In the rows, 128 means zero.
The rows below fall into families. The same turns and mirrors carry the whole set onto itself and the rows of a family onto each other. For each named row, which other rows are in its family? Write them in the order they are listed.
These 32 rows form 4 families of 8 rows each.
kizos: [112 103 145 127 151 129 112 117 138 119  99 119  95 104 121 127 133 121
 112 151 147 134 129 119 129 103 139 136 131 125 140  96 127 155 152]
zigek: [115 104 152 114 155 127 130 110 125 118  96 122  98 117 125 128 134 129
 107 148 145 134 116 119 140  96 140 146 128 114 148 102 132 170 152]
Nute: [124  99 156 126 154 128 118 112 127 113 104 105  97 119 127 131 133 128
 106 139 145 133 124 118 138  96 128 131 141 117 144  90 125 161 154]
Feto: [119 133 103 122 180 111 145 123 136 126 128 136 126 131 139 136 147 136
 101 116 127 146  86 106 107 128 115 127 132 138 147 142 145 146 144]
Fosan: [134 149 142 124 153 129 114 137 116  85 122 151 100 157 153 124 147 147
  97 131 151 139 140 115 140  90 101 111 125 104 132 118 136 155 148]
mefo: [122 103 144 116 159 110 158 136 111 113  83 161 151 143 113 136 126 136
  99 134 138 140 126 116 133 145 127 108 106 146 137 121 161 137 129]
mubi: [109 130 105 118 180 107 141 114 122 122 126 140 128 139 137 122 140 139
 109 109 125 132  91 110 108 137 121 117 132 139 163 150 144 138 136]
Taput: [123 107 157 133 116 145 128 146 142 113 125 156 112 132 100 100 116 128
 119 126 145 134 116 114 163 126  81 132 110 123 135 145 145 134 122]
libib: [120 119 153 142 114 140 124 133 154 125 130 158 115 128 103  92 111 132
 113 127 144 128 115 122 145 134  81 129 123 128 140 142 146 145 113]
biviz: [132 137 133 116 127 122 120 130 126 150 106 129 152 164 114 104 150 173
 126 123 143 155  92 124 156  96 127 115 146 120 116 146 138 142 123]
seko: [107 129 104 126 183 110 138 119 131 128 127 149 132 127 135 121 146 135
  95 128 128 137  93  98 112 129 115 123 133 149 150 141 127 130 138]
Fitik: [142 146 133 112 155 114 108 141 119  96 115 161 100 169 142 127 152 155
 109 139 152 132 142 113 146 104 113 119 143 121 134 112 137 160 147]
tatel: [133 143 136 127 125 118 122 121 116 159 107 120 141 171 117  92 148 163
 126 130 145 148 100 124 146  99 131 106 151 120 129 127 132 136 126]
bapid: [118 112 124 129 156 136  95 134 130 139 115 160 123 130 131  97 119 131
 152  92 152 106 116 129 121 136 124 104 136 107 119 135 167 151 135]
lusog: [123 105 158 130 120 138 125 133 143 117 143 148 118 127 108  88 115 128
 118 125 135 123 121 114 147 142  85 119 115 128 142 138 155 142 119]
gama: [129 134 130 116 124 132 118 117 117 159 102 123 137 162 113  88 149 161
 130 130 143 159  91 109 154 109 125 108 150 115 111 130 143 139 124]
med: [142 158 151 131 157 120 122 143 123  94 116 168 104 162 153 125 139 153
 100 130 148 147 137 111 150 100 112 114 125 121 132 123 126 153 153]
tufo: [142 149 136 120 157 118 125 143 126  94 123 158 104 154 156 132 145 146
  98 126 145 135 143 107 141  99 115 117 134 109 130 123 134 168 150]
zot: [108 113 139 128 141 142  94 129 132 125 114 144 131 123 136  98 124 122
 152 112 154 117 123 128 110 140 119 100 141 109 119 134 169 156 134]
ruve: [128 133 129 110 116 121 135 132 115 162  97 121 138 155 112  93 141 155
 131 129 148 148  93 118 161  99 126 112 144 122 119 145 138 133 133]
finu: [133 132 117 128 141 117 124 153 145 147  88 130  99 145 120  92 128 133
 102 108 126 120 126 122 109 118 123 113 134 107 126 112  99 108 130]
Suv: [101 105 135 121 149 125  97 122 134 140 106 155 119 122 138 103 124 117
 152 101 150 119 115 136 116 137 134  90 142 111 110 133 159 149 129]
Bedus: [113 123 158 128 127 137 119 141 155 114 144 153 119 130 111  93 108 131
 115 122 136 142 120 124 150 120  81 127 120 123 131 148 147 138 118]
lupuv: [110 104 142 123 168 104 164 140 105 124  80 156 157 147 119 134 133 128
 101 132 137 132 126 112 135 125 124 108 106 134 135 117 155 151 136]
kuv: [107 119 138 119 152 140  92 128 132 143 107 153 127 134 128  96 118 122
 143 102 158 117 122 127 117 142 116  90 148 106 110 128 162 156 132]
latu: [128 132 128 135 113 119 135 147 146 142  82 134 107 154 127  85 123 126
 105 117 123 124 133 107 109 122 126 110 140 107 125 118 106 113 121]
moziz: [127 111 158 117 150 121 109 108 118 110  96 124 101 106 126 130 129 120
 118 157 149 134 111 111 135 100 141 130 134 109 141 105 128 159 148]
pabo: [120 110 145 118 162 103 158 145 108 118  91 155 162 143 108 126 139 135
 114 137 141 125 129 112 154 138 129 108 116 143 131 128 156 150 128]
Zogo: [127 143 123 124 129 125 129 142 134 144  85 120 116 158 119  82 136 129
  88 118 128 121 123 118 107 118 124 117 137 111 133 118 105 105 124]
rik: [125 126 135 130 118 122 122 150 143 145  81 132 108 154 117  96 136 118
 103 106 114 127 125 120 115 109 135 115 130 115 123 111 104 115 122]
Kodu: [119 140 102 111 180 110 133 117 136 131 120 145 116 130 132 122 145 130
 102 119 131 136  75 109 103 132 127 117 132 136 153 147 148 135 141]
tiseg: [118 106 130 117 157 106 158 136 102 120  87 150 173 139 106 133 135 136
 105 133 134 125 128 118 128 133 124 104 112 133 138 132 154 152 128]

Which other rows belong to the same family as zigek? Feto, libib, gama, tufo, lupuv, kuv, latu
Which other rows belong to the same family as seko? mefo, Fitik, bapid, ruve, Bedus, moziz, rik
Which other rows belong to the same family as Fosan? Nute, mubi, tatel, lusog, zot, Zogo, tiseg

The rows below fall into families. The same turns and mirrors carry the whole set onto itself and the rows of a family onto each other. For each named row, which other rows are in its family? Write them in the order they are listed.
These 30 rows form 10 families of 3 rows each.
vivis: [117 113 122 121 136 122 113 153 100 137 143 139]
tasi: [130 107 137 127 122 132 114 158 107 154 141 142]
dek: [111 113 137 109 129 119 121 153 115 140 130 142]
moma: [130 139 137 136 115 140 149 123 136 163 142  95]
Kugeb: [143 119 125 159 110 142 119 128 135  96 133 117]
Pap: [139 145 130 118 111 136 141 117 136 165 134  98]
duli: [117 151 121 132 125 120 148 110 139 154 148 103]
tugol: [150 115 121 149 130 140 139 126 125  94 125 116]
Nemot: [150 110 124 149 118 156 132 118 142 100 126 124]
susif: [122 115 138 121 126 113 124 161 104 140 141 141]
vulal: [110 116 129 127 121 121 119 149 113 139 150 154]
Tudu: [128 157 141 122 125 135 149 108 133 149 144 103]
Pala: [145 123 126 144 138 150 129 116 128  91 125 128]
Nuda: [119 123 138 133 117 112 101 161 122 144 142 132]
vul: [153 109 122 155 132 155 130 127 131 109 120 108]
geb: [120 147 128 119 111 134 152 111 121 157 150 101]
leda: [147 125 121 150 126 130 141 107 139  94 125 114]
laz: [130 155 132 125 122 123 141 122 141 150 132  91]
nozi: [154 123 116 146 120 147 125 121 123  96 119 121]
Lon: [137 110 124 139 128 150 136 122 131  90 117 122]
Tini: [127 144 131 111 112 132 153 107 132 150 131  98]
voke: [113 122 144 125 114 124 122 165 117 136 142 146]
zoz: [144 122 104 149 131 143 126 109 124 100 130 127]
riruv: [129 112 133 126 125 108 111 148 112 124 136 151]
fiz: [132 117 116 154 134 147 140 117 131  94 132 111]
fuzud: [120 107 141 121 128 125 108 159 125 144 134 141]
Kiz: [128 149 140 120 109 111 148 116 132 156 146 109]
faku: [137 151 129 134  98 123 131 117 135 148 141  92]
tigot: [116 128 142 116 132 125 118 151 109 138 143 151]
peva: [133 146 134 124 110 126 160 118 128 151 142  95]

Which other rows belong to the same family as Kugeb? Nuda, faku
Which other rows belong to the same family as vivis? geb, fiz
Which other rows belong to the same family as duli? vulal, zoz
Which other rows belong to the same family as tasi? moma, vul
Which other rows belong to the same family as Pap? Nemot, fuzud
Which other rows belong to the same family as leda? riruv, Kiz
Which other rows belong to the same family as nozi? laz, voke

